Rows swapped in pairs by one turn or mirror: which row each one swaps with:
The rows were stretched afterwards, more along some directions than others.
k_924: [-1.27  1.96  1.49  1.15 -2.42 -0.85  1.89  1.20  1.63 -1.80  2.71 -2.67
  2.64 -1.77 -0.20  2.92 -1.16 -2.15]
k_846: [-2.60 -0.67  0.62 -0.91 -0.22  0.26  0.17 -0.08  1.10  1.06  0.01  1.97
 -1.94  0.21  1.20 -2.55  0.65  2.03]
k_821: [-2.36 -0.62  0.90 -1.65 -2.13 -1.27  1.42  0.58  1.57 -2.06 -2.30  0.20
  1.25  3.12 -1.74 -0.43  0.39 -2.33]
k_667: [-0.28  1.85  1.07  0.11 -2.24 -0.26  1.21  2.38 -0.38 -0.41  2.39 -3.57
  0.92  0.92  0.99  1.92 -0.64 -1.81]
k_533: [ 1.01 -1.46  0.53 -0.78  0.73 -0.50  1.08 -0.59  1.79 -0.15 -0.78  2.46
  0.17 -0.77 -1.22  2.12 -0.63  0.67]
k_186: [ 0.69  1.63  1.15 -1.83 -0.82  2.33  0.22  1.53 -0.72  0.24 -0.06 -4.53
  0.28 -0.29  0.43  2.44 -1.21 -1.31]
k_102: [-1.50 -0.55 -0.03 -0.13  0.71 -0.85  0.30 -0.48  0.36  1.94  1.30  2.28
 -2.13 -0.36  0.40 -2.38  0.04  4.17]
k_869: [ 1.15 -0.16  0.00 -0.95 -0.19  0.60  0.33 -1.52  0.45  1.16  2.24  0.32
  1.48 -1.41  1.70  0.94  1.23 -0.11]
k_736: [-3.26 -0.59  2.05 -3.03 -0.96 -0.87  2.27  1.27  0.60 -2.18 -1.37  1.09
  0.02  2.62 -0.41 -0.77  0.97 -1.24]
k_63: [ 0.41 -0.55  0.14 -2.55  1.05 -0.24 -1.34  1.05  1.39 -1.78 -2.27  0.31
  0.87 -0.56 -2.12  1.05 -0.82 -2.02]
k_141: [-0.22 -1.19  0.10  0.45  1.02 -2.10  0.74  1.01  1.15  1.66 -0.76  0.34
  0.60 -0.24 -3.23  1.14 -0.60  0.57]
k_745: [-1.82  2.47 -0.39  0.12 -0.39  0.07  0.39  2.68  0.12 -0.06  3.39 -2.57
  0.05 -0.10  0.43  1.35 -0.22  1.12]
k_216: [ 1.57 -1.09  0.18 -0.18  1.56 -0.88  0.08  0.71 -1.84  1.75 -0.84  0.16
 -0.87  2.09 -1.78 -0.39  0.04  0.50]
k_517: [ 1.08  1.07  1.24 -0.63 -0.87  2.00  0.33 -1.40  0.22 -0.48  1.63  1.04
  0.60 -1.94  3.60  0.72 -0.49 -0.78]
k_726: [ 0.21  2.11  1.09 -0.68  0.21  2.10  0.51  1.23 -0.59 -0.59  1.99 -4.09
  0.63 -0.49  0.66  2.98 -1.41 -1.51]
k_724: [ 0.96 -0.08 -0.56 -0.98  1.50  1.65 -0.58 -1.15 -0.81  1.90  0.32 -1.25
  1.16  0.46 -0.78  1.74 -1.52  1.25]
k_273: [-2.47  2.73  0.22  0.39 -2.39 -1.84  2.36  1.96  1.04 -0.99  0.98 -1.83
 -0.28 -0.33 -0.40  2.35 -0.57 -0.43]
k_69: [-2.02 -1.13  0.29  0.38  0.82 -0.84  0.17 -0.62  0.18  1.82  1.36  2.44
 -1.86  0.69  0.89 -2.33  1.25  3.66]
k_566: [-0.57 -0.64  1.60 -1.34 -1.78 -1.48  1.61  0.70 -0.03 -0.98 -2.70  0.34
  0.28  3.23 -1.49 -1.62  0.72 -0.82]
k_48: [-1.27 -1.15  0.27 -1.07  0.34 -0.79  1.28  1.06  1.20  2.52  1.00  1.49
 -1.77  0.78  0.31 -1.68  0.99  4.15]
k_851: [-0.73  2.30  0.21  1.50 -2.35 -1.94  1.38  1.25  2.47 -0.59  2.48 -2.46
  1.09 -2.02 -0.09  3.68 -1.48 -0.05]
k_294: [-1.82 -1.05  0.17 -0.48 -0.15 -0.58  2.29 -0.50  0.79  1.27  1.65  2.15
 -2.02 -0.14 -0.06 -2.55 -0.39  2.61]
k_279: [ 2.17  0.92 -0.46 -0.08 -0.95  0.23  1.87 -1.50  0.07  0.83  2.62 -0.28
  0.04 -2.58  1.98  0.51 -0.80 -0.83]
k_107: [-3.64 -1.91  0.60 -1.17  0.30  0.19  0.23 -0.39  1.32  2.04  0.95  3.06
 -0.64  0.90  0.18 -1.74  0.78  2.86]
k_863: [-1.13 -0.92  0.72 -2.37 -1.69 -0.56  1.88  0.36  1.26 -1.66 -0.07 -0.18
  2.42  3.31 -1.31 -0.51  0.25  0.24]
k_342: [-1.48 -1.40 -0.60 -0.23  0.30 -0.68  0.15 -0.44  1.48  2.19  0.37  2.35
 -1.12  0.61  0.42 -2.08  0.33  2.92]
k_552: [-1.77  1.94  0.85  2.39 -2.25 -1.51  2.38  0.02  2.16 -0.25  3.68 -0.83
  0.51 -1.71  0.71  3.10 -1.16  1.56]
k_452: [ 1.20  0.87  0.28 -1.15  1.34 -0.38  1.11 -0.43 -1.63  0.87  0.14 -1.58
 -0.22 -0.27 -0.04  1.63  0.53 -0.67]
k_558: [-1.23  3.00  0.14  1.91 -1.22 -2.21  0.18  0.50  0.74 -1.38  2.64 -2.66
  0.97 -1.56 -0.63  1.44 -0.75 -0.07]
k_870: [ 1.69  1.14 -0.34 -0.64  0.74  1.11  0.21 -0.48 -0.95  0.56  0.43 -3.95
  0.57 -0.34 -1.15  2.47 -0.35 -0.88]
k_521: [ 1.41  0.08  0.34 -1.78 -0.07  1.71 -0.47 -0.50  0.44 -0.13  1.39 -0.05
  0.57 -1.62  3.06  1.30  0.47 -1.22]
k_620: [ 1.29  0.76  0.62 -2.01 -0.94  1.40  0.13 -0.79  0.69 -1.30  1.42  0.52
  0.57 -2.22  2.78  0.43 -0.54 -1.03]
k_153: [ 1.23  0.36 -0.91  0.66  0.97 -1.38 -1.01 -0.54 -0.85  0.04 -1.42  3.04
  0.57  0.74 -0.41 -0.31  0.02 -1.22]
k_171: [ 2.06  0.71  0.27 -1.43 -0.51  1.41  0.14 -1.09  0.25 -0.22  1.01 -0.73
  0.05 -2.07  2.66  0.15  0.83 -1.20]
k_50: [ 1.53  0.77 -0.14 -1.87  0.26  0.99 -0.14 -0.33  0.02  0.19  2.71 -0.65
  0.31 -2.57  2.45 -0.59  0.30 -0.36]
k_47: [-2.83  1.56  0.52  0.33 -1.11 -1.58  1.33  1.42  2.14 -2.25  2.64 -2.10
  1.22 -1.09 -1.06  1.57 -2.05 -0.04]
k_180: [ 2.80 -0.13 -0.80 -0.16  2.02 -1.82  0.10 -0.95  0.29 -1.07 -0.35 -0.06
  1.36 -1.63 -2.37  1.46 -1.25 -0.91]
k_664: [-2.11 -0.79 -0.06 -0.75  0.87 -0.57 -0.32 -0.48  0.35  1.55  1.09  3.05
 -1.54 -0.37  0.86 -3.63  0.20  2.49]
k_75: [ 0.58 -0.72  0.13 -0.53 -0.41 -3.36  1.87  1.41  0.63  0.15 -1.54 -0.13
  0.71  3.18 -2.39 -0.35  1.13 -0.89]
k_431: [ 0.32 -0.51  1.00 -0.04  0.67 -0.35  0.24 -0.64  1.10 -1.51 -0.73  1.83
  0.00 -1.01 -1.60  1.18 -1.25  0.57]
k_712: [ 0.71 -0.30 -1.30  0.28  0.08 -1.49 -1.31 -0.53  0.10  0.02 -2.32  0.69
 -0.96  0.27 -2.44  0.62 -0.93 -1.41]
k_946: [ 0.47  0.50  0.68 -0.55  0.24 -0.60  1.02 -0.95 -0.68 -2.06 -2.46  2.35
 -0.47 -0.08 -1.24  0.75 -0.38 -1.54]
k_8: [ 1.77  0.72  0.25 -0.80 -0.17  2.41  0.08 -1.61  0.30 -0.56  2.60 -0.65
  0.72 -2.07  2.88  0.53 -0.06 -0.08]
k_789: [-0.37  2.55 -0.02  0.91 -2.51 -0.35  0.36  0.24  0.29 -2.72  2.30 -3.56
  0.18 -0.92 -0.43  1.93 -0.89 -1.71]

k_342 swaps with k_8
k_279 swaps with k_294
k_870 swaps with k_821
k_745 swaps with k_153
k_558 swaps with k_63
k_946 swaps with k_273
k_216 swaps with k_667

